In the data rows, 128 means zero.
Some points:
tensor([193, 208, 214, 204, 177, 156, 137, 121, 114, 104, 104, 100,  99,  97,  95,  93,  94,  94,  94,  92,  92,  98, 104, 109])
tensor([179, 200, 212, 210, 193, 168, 146, 130, 120, 110, 106, 104, 102,  97,  95,  93,  94,  94,  94,  92,  92,  98, 104, 109])
tensor([177, 187, 200, 207, 195, 180, 158, 142, 125, 120, 113, 106, 104,  97,  98,  93,  94,  94,  94,  92,  92,  98, 104, 109])
tensor([167, 181, 198, 206, 202, 189, 166, 148, 134, 120, 114, 110, 102, 102,  95,  97,  94,  98,  94,  92,  92,  98, 104, 109])
tensor([170, 179, 186, 190, 193, 181, 174, 157, 143, 134, 124, 119, 115, 109,  98, 101,  97,  99,  97,  92,  92,  98, 104, 109])
tensor([176, 183, 188, 186, 182, 172, 166, 152, 143, 134, 127, 121, 115, 109, 104, 100, 104,  98,  98,  95,  92, 101, 104, 109])
tensor([174, 180, 187, 186, 185, 178, 167, 155, 142, 136, 125, 119, 115, 106, 105, 100,  99,  98,  97,  92,  92,  98, 107, 109])
tensor([172, 183, 190, 195, 193, 186, 172, 154, 140, 128, 123, 115, 111, 104, 103,  99,  94,  94,  94,  92,  92,  98, 104, 109])
tensor([163, 172, 183, 194, 198, 191, 177, 158, 143, 131, 121, 119, 109, 104, 102,  98,  97,  94,  94,  92,  92,  98, 104, 109])
tensor([147, 151, 166, 175, 189, 197, 193, 180, 164, 145, 133, 122, 117, 107, 103, 100,  94,  98,  94,  92,  92,  98, 104, 109])
tensor([137, 141, 146, 157, 171, 188, 197, 190, 180, 164, 145, 134, 124, 114, 106, 100,  98,  98,  94,  95,  96,  98, 104, 109])
tensor([130, 128, 134, 141, 152, 169, 183, 197, 195, 178, 159, 142, 129, 113, 107, 104, 103,  94,  94,  92,  92,  98, 107, 109])
tensor([124, 122, 127, 128, 139, 147, 165, 184, 199, 196, 180, 156, 137, 119, 107, 102, 101, 101,  97,  92,  92,  98, 104, 109])
tensor([121, 125, 124, 125, 133, 140, 151, 169, 191, 201, 193, 172, 145, 129, 111, 104, 102, 102,  94,  92,  96,  98, 104, 109])
tensor([121, 119, 117, 115, 116, 115, 115, 126, 141, 176, 219, 214, 174, 133, 114, 102,  97,  94,  94,  92,  92,  98, 104, 109])
tensor([121, 119, 117, 115, 113, 114, 112, 113, 122, 135, 165, 193, 211, 191, 159, 132, 115, 109,  99,  95,  92,  98, 104, 109])
tensor([121, 119, 117, 115, 116, 114, 115, 109, 112, 120, 130, 152, 177, 199, 195, 178, 151, 130, 115, 104, 100, 101, 107, 109])
tensor([121, 119, 117, 115, 116, 110, 110, 108, 105, 107, 117, 127, 145, 169, 195, 201, 180, 153, 130, 110, 101, 103, 110, 109])
tensor([121, 119, 120, 115, 113, 114, 110, 104, 104, 109, 112, 120, 129, 143, 159, 174, 186, 185, 165, 148, 131, 125, 122, 121])
tensor([121, 119, 117, 115, 113, 110, 107, 104, 101, 100, 100, 103, 109, 116, 123, 144, 178, 200, 201, 174, 144, 127, 121, 118])
tensor([121, 119, 117, 115, 113, 110, 107, 104, 104, 103, 105, 108, 113, 117, 122, 134, 148, 163, 176, 178, 179, 169, 159, 150])
tensor([121, 119, 117, 115, 113, 110, 107, 104, 101, 104, 103, 103, 105, 106, 108, 116, 129, 142, 157, 170, 182, 184, 179, 167])
tensor([121, 119, 117, 115, 113, 110, 107, 104, 104, 104, 103, 105, 106, 108, 113, 119, 130, 140, 157, 169, 175, 182, 181, 171])
tensor([121, 119, 117, 115, 113, 110, 110, 104, 101, 105, 104, 106, 108, 111, 113, 120, 132, 141, 156, 169, 175, 182, 179, 171])
tensor([121, 119, 117, 115, 113, 110, 107, 104, 101, 100, 100, 104, 105, 111, 109, 119, 129, 143, 164, 179, 189, 185, 171, 161])
tensor([121, 119, 117, 118, 113, 110, 107, 107, 105, 104, 107, 113, 110, 114, 117, 126, 135, 151, 162, 171, 177, 176, 174, 161])
tensor([121, 119, 117, 115, 113, 110, 112, 107, 109, 110, 112, 115, 118, 122, 129, 137, 144, 154, 160, 164, 166, 170, 165, 162])
tensor([121, 119, 117, 115, 116, 119, 115, 114, 112, 112, 119, 124, 128, 133, 136, 143, 151, 156, 162, 161, 161, 161, 159, 156])
tensor([121, 119, 120, 115, 113, 114, 111, 111, 110, 110, 118, 119, 124, 131, 136, 145, 155, 165, 167, 169, 164, 159, 154, 151])
tensor([121, 119, 117, 115, 116, 110, 110, 109, 107, 107, 111, 118, 118, 127, 134, 142, 155, 169, 173, 172, 164, 160, 155, 148])
tensor([121, 119, 117, 115, 116, 114, 112, 111, 109, 111, 113, 117, 125, 131, 139, 150, 158, 170, 171, 167, 162, 157, 151, 144])
tensor([121, 119, 117, 115, 113, 110, 107, 108, 105, 107, 112, 112, 120, 127, 136, 148, 168, 178, 180, 175, 163, 146, 140, 134])
tensor([121, 119, 117, 115, 113, 110, 110, 107, 101, 108, 108, 113, 120, 131, 141, 159, 177, 189, 182, 164, 147, 135, 130, 128])
tensor([121, 119, 120, 118, 113, 114, 116, 109, 112, 115, 124, 127, 135, 145, 154, 162, 170, 171, 170, 156, 146, 141, 138, 131])
tensor([121, 122, 121, 119, 118, 117, 112, 118, 116, 120, 128, 133, 141, 153, 163, 170, 172, 170, 163, 147, 140, 135, 132, 131])
tensor([121, 119, 117, 115, 116, 114, 112, 111, 111, 114, 118, 127, 138, 148, 166, 176, 184, 180, 163, 144, 130, 126, 123, 120])
tensor([124, 119, 117, 115, 116, 110, 111, 104, 107, 110, 114, 126, 138, 155, 175, 188, 191, 171, 150, 129, 116, 112, 112, 115])
tensor([121, 119, 117, 118, 113, 110, 111, 109, 113, 116, 125, 140, 159, 177, 190, 187, 176, 153, 134, 120, 110, 109, 110, 112])
tensor([121, 119, 117, 118, 116, 115, 114, 116, 120, 127, 137, 151, 167, 177, 184, 180, 165, 151, 135, 123, 115, 114, 115, 117])
tensor([121, 119, 117, 118, 113, 114, 112, 112, 113, 118, 131, 144, 167, 183, 192, 185, 166, 143, 126, 113, 110, 104, 111, 109])
tensor([121, 119, 117, 115, 113, 114, 113, 112, 116, 118, 127, 140, 157, 171, 185, 181, 173, 163, 141, 126, 116, 111, 114, 116])
tensor([121, 119, 117, 115, 116, 110, 110, 112, 110, 113, 121, 134, 148, 166, 180, 189, 183, 165, 147, 127, 112, 113, 113, 116])
tensor([121, 119, 117, 115, 113, 115, 111, 111, 112, 117, 123, 129, 144, 162, 176, 184, 180, 168, 149, 134, 119, 118, 116, 118])
tensor([121, 119, 117, 115, 113, 110, 107, 104, 101, 100, 100, 100,  99,  97,  95, 100, 111, 130, 173, 220, 212, 159, 132, 122])
tensor([121, 119, 117, 115, 113, 110, 107, 104, 101, 100, 100, 100,  99,  97,  95,  93, 104, 114, 132, 175, 218, 214, 172, 141])
tensor([121, 119, 117, 115, 113, 110, 107, 104, 101, 100, 100, 100, 102, 101,  98, 100, 103, 112, 127, 153, 185, 212, 201, 178])
tensor([121, 119, 117, 115, 113, 110, 107, 104, 101, 100, 100, 100,  99,  97,  95, 100,  97, 105, 114, 129, 161, 199, 219, 202])
tensor([121, 119, 117, 115, 113, 110, 107, 104, 101, 100, 100, 100,  99,  97,  95,  93,  97, 100, 103, 108, 126, 156, 200, 227])
tensor([121, 119, 117, 115, 113, 110, 107, 104, 101, 100, 100, 100,  99,  97,  95,  93,  94,  94,  98,  92, 101, 114, 146, 187])
tensor([121, 119, 117, 115, 113, 110, 107, 104, 101, 100, 100, 100,  99,  97,  95,  93,  94,  94,  94,  92,  96, 114, 151, 247])
tensor([121, 119, 117, 115, 113, 110, 107, 104, 101, 100, 100, 100,  99,  97,  95,  93,  94,  94,  94,  99, 109, 151, 220, 245])
tensor([121, 119, 117, 115, 113, 110, 107, 104, 101, 100, 100, 100,  99,  97,  95,  93,  97, 103, 107, 119, 147, 195, 226, 208])
tensor([121, 119, 117, 115, 113, 110, 107, 104, 101, 100, 100, 100,  99,  97,  95,  97, 103, 108, 126, 152, 193, 216, 201, 169])
tensor([121, 119, 117, 115, 113, 110, 107, 104, 101, 100, 100, 100,  99,  97,  95,  93,  94, 101, 118, 163, 235, 219, 154, 126])
tensor([121, 119, 117, 115, 113, 110, 107, 104, 101, 100, 100, 100,  99,  97,  95,  97, 103, 110, 135, 184, 226, 204, 155, 127])
tensor([121, 119, 117, 115, 113, 110, 107, 104, 101, 100, 100, 100,  99,  97,  95,  98, 102, 112, 146, 198, 231, 186, 140, 122])
tensor([121, 119, 117, 115, 113, 110, 107, 104, 101, 100, 100, 100,  99,  97,  95, 100, 105, 121, 157, 208, 221, 177, 135, 122])
tensor([121, 119, 117, 115, 113, 110, 107, 104, 101, 100, 100, 100,  99,  97,  99, 101, 113, 132, 174, 212, 210, 170, 142, 128])
tensor([121, 119, 117, 115, 113, 110, 107, 104, 101, 100, 100, 100, 102,  97, 101, 104, 119, 149, 189, 221, 193, 152, 131, 118])
tensor([121, 119, 117, 115, 113, 110, 107, 104, 101, 100, 100, 100, 102, 104, 106, 111, 129, 155, 188, 205, 192, 163, 142, 128])
tensor([121, 119, 117, 115, 113, 110, 107, 104, 101, 100, 100, 100,  99, 100, 103, 112, 139, 189, 226, 197, 139, 120, 109, 109])
tensor([121, 119, 117, 115, 113, 110, 107, 104, 101, 100, 100, 100, 103, 107, 117, 140, 181, 216, 202, 157, 124, 110, 109, 109])
Along one direction, these points spread out more than along any other. How many in every 100 of the points above lie lower along it than each point below? Round to a whole number. More than half of the points above lie lower than the first one.
tensor([121, 119, 117, 115, 113, 110, 107, 104, 101, 103, 104, 106, 114, 126, 148, 184, 210, 197, 164, 132, 112, 110, 110, 112]) 50
tensor([121, 119, 117, 115, 113, 110, 107, 104, 101, 104, 104, 116, 128, 156, 195, 213, 189, 149, 121, 107,  99, 103, 104, 109]) 63
tensor([121, 119, 117, 115, 113, 110, 107, 104, 104, 107, 112, 123, 140, 168, 201, 209, 180, 143, 124, 107, 101, 101, 107, 109]) 66
tensor([121, 119, 117, 115, 113, 110, 107, 104, 105, 109, 113, 124, 142, 175, 203, 205, 175, 142, 119, 106,  98, 101, 104, 109]) 68
tensor([121, 119, 117, 115, 113, 114, 107, 109, 110, 114, 124, 138, 153, 181, 198, 197, 168, 143, 124, 110, 106, 104, 107, 109]) 68
tensor([121, 119, 117, 115, 113, 110, 111, 113, 112, 122, 131, 153, 173, 192, 196, 180, 155, 134, 119, 107, 104, 105, 109, 109]) 73
tensor([121, 119, 117, 115, 113, 114, 107, 115, 112, 126, 141, 166, 191, 204, 188, 160, 137, 123, 111, 104, 100, 101, 107, 109]) 74
tensor([121, 119, 117, 115, 113, 110, 107, 107, 111, 117, 128, 156, 195, 214, 191, 151, 124, 109, 102,  97,  92, 101, 104, 109]) 74
tensor([121, 119, 117, 115, 113, 116, 117, 114, 124, 135, 152, 178, 198, 197, 180, 153, 135, 118, 109, 100,  99, 102, 104, 109]) 74
tensor([121, 119, 117, 115, 116, 115, 114, 115, 125, 148, 188, 218, 207, 167, 132, 112, 102,  99,  94,  92,  92,  98, 104, 109]) 76
tensor([121, 119, 117, 115, 113, 117, 118, 122, 139, 174, 215, 214, 178, 136, 118, 106,  98,  98,  94,  92,  92,  98, 104, 109]) 76
tensor([121, 119, 117, 118, 116, 122, 127, 138, 169, 213, 218, 181, 142, 118, 105, 100,  97,  94,  94,  92,  92,  98, 104, 109]) 77
tensor([121, 122, 117, 121, 123, 133, 152, 186, 218, 212, 175, 141, 119, 107,  98,  98,  94,  94,  94,  92,  92,  98, 104, 109]) 79
tensor([121, 119, 120, 122, 132, 146, 177, 212, 217, 187, 152, 125, 114, 103,  95,  93,  94,  94,  94,  92,  92,  98, 104, 109]) 81
tensor([125, 122, 124, 129, 141, 155, 182, 209, 209, 183, 153, 133, 119, 104,  99,  97,  94,  94,  94,  92,  92,  98, 104, 109]) 81
tensor([124, 123, 123, 128, 137, 151, 174, 201, 211, 193, 159, 138, 119, 108, 102,  97,  94,  94,  94,  92,  92,  98, 104, 109]) 81
tensor([126, 129, 130, 140, 152, 176, 198, 212, 198, 171, 143, 127, 116, 106, 101,  93,  94,  94,  94,  92,  92,  98, 104, 109]) 84
tensor([124, 127, 126, 133, 143, 155, 175, 187, 200, 190, 175, 150, 133, 118, 105, 102, 102,  99,  97,  96,  92,  98, 104, 109]) 81
tensor([130, 133, 135, 139, 145, 152, 163, 170, 178, 181, 179, 168, 153, 143, 126, 116, 112, 106, 101, 100,  98, 101, 104, 113]) 77
tensor([131, 135, 135, 141, 150, 156, 167, 174, 178, 181, 177, 165, 151, 140, 131, 116, 112, 111, 103,  96,  97, 102, 108, 109]) 79
tensor([133, 134, 136, 140, 150, 162, 172, 179, 184, 182, 175, 162, 146, 133, 121, 115, 107, 106, 101,  96,  92, 103, 104, 109]) 81
tensor([133, 136, 140, 142, 150, 162, 171, 179, 183, 183, 173, 160, 148, 136, 122, 111, 107, 102, 104,  96,  96,  98, 104, 109]) 81
tensor([124, 126, 127, 130, 140, 149, 166, 181, 196, 194, 176, 157, 137, 123, 111, 105, 101, 100,  94,  92,  92,  98, 104, 109]) 81
tensor([125, 130, 133, 138, 144, 152, 165, 183, 193, 189, 179, 160, 142, 128, 117, 108, 102,  98,  94,  95,  92, 101, 104, 109]) 81
